(in the rows, 128 means zero)
Families of rows that turns and mirrors carry onto each other, the same ones carrying the whole set onto itself: the rest of each named row's family, in list order:
4 families of 8 rows:
J_264: [184 158 112 125 157 140 139 169 131 142 141 117 130  92 114 134  97 126
 127 131 158 129 131  74]
J_459: [156 140 108 129 138 153 127 156 137 130 137 122 134 144 116 107 129 152
 140 121 105 105 125  88]
J_875: [150 150  87 106 133 139 145 112 139 140 123 129 119  99 126 104 119 117
 153 129 134 113 189  84]
J_176: [156 136 127 102 147 151 161 139 123 144 110 119 128 150 134 135 104 124
 133 141 143 116 175 124]
J_675: [153 157 119 117 176 134 130 138 175 107 121 131 135  89 107 128  85 145
 145 140 154  92 155 105]
J_419: [184 130 115 116 168 128 145 126 149 123 102  90 130 111 141 125  91 116
 110 113 103 124 150  91]
J_831: [169 140 105 123 146 150 117 156 141 126 139 131 132 142 122 118 127 160
 140 113 111  99 133  92]
J_530: [174 138  99 133 143 151 118 154 145 138 133 130 127 140 112 113 135 152
 141 122 117  98 128  90]
J_707: [169 172 104 104 148 109 159 114 134 103 127 115 119 109 135 121 143 123
 150 124 124 115 128 114]
J_976: [161 144 124  97 154 164 154 142 126 141 104 116 121 153 125 128 104 116
 126 139 133 118 166 123]
J_832: [149 138 118  90 154 165 137 143 152  80 125  90 152 110 105 111 125 122
 138 126 143 108 136  87]
J_775: [154 157  83 107 137 150 146 107 133 136 121 133 117 102 118 108 122 123
 145 143 140 115 186  94]
J_328: [151 146 109  81 160 155 133 142 136  87 121  89 157 109 110 101 129 128
 151 122 146 107 140  90]
J_177: [161 181 113 100 160 107 153 114 128  97 122 108 122 110 133 126 142 123
 148 117 128 118 141 112]
J_973: [148 141 108  88 154 161 124 143 136  77 113  94 149 121 104 108 133 136
 142 126 138 112 135  93]
J_647: [145 143 114  83 151 163 129 153 138  81 126  93 155 113 111 114 126 126
 143 129 139 104 141  85]
J_76: [184 160 113 121 163 143 137 172 130 147 130 120 136  94 122 128  96 130
 127 129 144 138 128  79]
J_484: [162 157  79 105 144 137 147 110 133 134 117 133 117  99 114 108 120 113
 155 136 134 116 184  75]
J_263: [181 171 114 134 166 138 139 171 134 147 129 126 128  94 112 122  93 126
 127 132 149 132 129  78]
J_687: [167 132 113 123 140 143 120 152 143 136 138 125 133 149 116 112 121 158
 141 122 114 103 131  94]
J_960: [150 148 127 108 156 154 155 143 120 148 116 119 126 159 131 140 106 122
 128 136 133 111 168 112]
J_54: [179 138 119 124 164 130 146 125 153 120  99  91 129 111 135 132  93 106
 110 124  98 126 133 100]
J_448: [144 156 114 119 178 129 136 134 170 109 120 129 129  88  98 127  91 151
 135 150 162 107 157 103]
J_756: [173 174 118  95 167 110 156 115 129 107 122 108 114 102 135 123 135 121
 154 120 121 119 131 111]
J_923: [174 178 105 105 161 105 152 109 127  94 123 105 118 107 127 118 132 125
 139 119 118 122 135 107]
J_370: [180 131 115 132 156 136 142 132 147 124 104  92 125 106 143 131  86 113
 113 112 104 123 148  96]
J_586: [173 127 111 128 163 127 154 132 158 120 110  95 133 112 133 127  83 115
 109 114 104 130 154 107]
J_710: [141 160 114 111 175 136 134 146 166 106 114 135 131  95  98 120  89 150
 142 140 150  99 162 110]
J_572: [154 155  87 106 139 147 145 104 141 133 119 125 112  89 119 111 115 124
 153 136 136 108 187  81]
J_221: [143 147 112 107 148 158 156 138 126 145 104 120 134 155 126 130  96 119
 132 140 131 117 171 118]
J_144: [143 151 115 108 171 126 125 134 167 107 125 135 131  87 107 119  91 149
 145 149 153  99 157 107]
J_886: [180 164 105 125 157 132 143 175 127 133 136 123 124 102 117 133  97 130
 131 131 148 137 122  72]

The rest of the family of J_76: J_328, J_177, J_687, J_960, J_370, J_572, J_144
The rest of the family of J_775: J_459, J_973, J_263, J_54, J_448, J_923, J_221

Families of rows that turns and mirrors carry onto each other, the same ones carrying the whole set onto itself: the rest of each named row's family, in list order:
4 families of 8 rows:
J_214: [107 142 140 123 119 103 123 131 118 136]
J_369: [109 142 131 120 103  90 131 126 109 140]
J_464: [117 163 127 122 115  91 128 127 105 141]
J_367: [179 127 138 129  92 133 128 114 121 112]
J_613: [136 130 129 113 117 113 107 114 143 121]
J_141: [144 155 131 128  91 101 154 121  88 151]
J_602: [131 131 137 104 116 128 120 121 138 103]
J_140: [148 129 144 152 118 111 146 144 116 126]
J_732: [109 138 127 112 112 103 131 128 102 144]
J_581: [178 140 128 124  95 128 149 124 124 103]
J_858: [154 123 153 149 112 118 148 125 125 131]
J_644: [155 136 158 118 103  91 148 109 123 140]
J_343: [151 139 157 114  96 101 157 100 128 125]
J_2: [185 146 122 122  83 127 141 118 113 120]
J_601: [140 135 144 115  98 101 161  97 128 133]
J_784: [163 160 133 136  90 112 148 128  81 130]
J_246: [138 126 143 107 118 121 111 129 138 113]
J_242: [139 115 148 146 113 115 146 144 116 123]
J_574: [147 163 107  90  96 117 135 111 110 125]
J_88: [137 167 109  96  90 114 115 123 104 126]
J_749: [154 158 117 135  89 110 157 119  89 137]
J_906: [183 143 127 121 102 140 136 121 118 110]
J_529: [148 133 129 115 110 131 109 127 142 104]
J_381: [143 155 115  88  89 118 121 103 111 124]
J_56: [146 144 111 121 110 130 119 155  97 113]
J_129: [156 147 116 133  93 104 161 133  90 141]
J_548: [148 146 146 101  99 103 142  97 137 134]
J_48: [142 143 102 128 110 126 112 147 100 126]
J_599: [144 143 115 147 104 128 121 151  94 122]
J_948: [141 152 107 133 105 133 106 133 102 111]
J_821: [152 162 117 100  78 103 125 106 117 119]
J_16: [143 129 147 150 128 120 131 136 109 132]

The rest of the family of J_529: J_214, J_141, J_858, J_2, J_88, J_548, J_599
The rest of the family of J_644: J_464, J_367, J_613, J_784, J_948, J_821, J_16
The rest of the family of J_56: J_602, J_732, J_581, J_601, J_242, J_574, J_129

Families of rows that turns and mirrors carry onto each other, the same ones carrying the whole set onto itself: the rest of each named row's family, in list order:
5 families of 3 rows:
J_649: [139 135 157 119 107 131 139 116 101 113 108 122 136  98 163 131 116 125
 141 139 118 148 134 153]
J_961: [132 114 134 115 131 133 134 146 143 136 153 138 144 140 118 129 127 122
 155 140 141 110 119 108]
J_711: [134 122 142 123 127 124 131 139 145 141 154 123 135 134 122 130 134 114
 146 149 155 109 114 116]
J_937: [141 132 161 122 106 128 137 126  97 109 111 121 134  97 157 144 108 114
 134 131 117 141 119 145]
J_780: [110 129 108 137 147 141 124 113 132 107 119 141 121 125 134  83 130 142
  98 113 114 138 128 156]
J_365: [113 119 140 114 125 123 129 144 146 135 150 134 139 133 122 137 128 120
 150 132 151 110 120 110]
J_327: [124 133  97 139 157 144 129 117 136 100 134 131 136 123 132  92 119 151
 105 118 109 127 134 158]
J_836: [123 128 109 135 163 139 122 126 135  88 125 131 123 119 139  95 113 148
 105 116 101 129 123 155]
J_229: [118 134 105 142 156 126 128 121 153 110 133 131 121 135 136  93 122 150
 104 120 121 133 132 163]
J_676: [134 106 132 125 140 134 137 150 147 126 153 133 146 142 128 137 129 119
 140 141 132 104 108 109]
J_49: [132 141 163 120 114 135 129 106 109 109  96 118 130  94 164 130 124 131
 139 139 125 136 130 152]
J_69: [118 129  99 144 154 147 126 120 148 113 126 133 132 125 132 104 118 156
 101 114 119 120 133 162]
J_510: [121 104 133 118 134 138 127 143 138 144 149 139 137 144 126 114 147 119
 137 141 147 111 112 110]
J_374: [129 128 155 119  99 138 132 115  95 127 104 126 131 104 158 133 129 109
 123 139 133 148 129 144]
J_531: [143 141 156 126 108 126 134 115 109 119  95 116 119  98 150 132 116 123
 127 144 126 150 135 159]

The rest of the family of J_510: J_780, J_374
The rest of the family of J_365: J_49, J_69
The rest of the family of J_711: J_229, J_531
The rest of the family of J_836: J_937, J_676

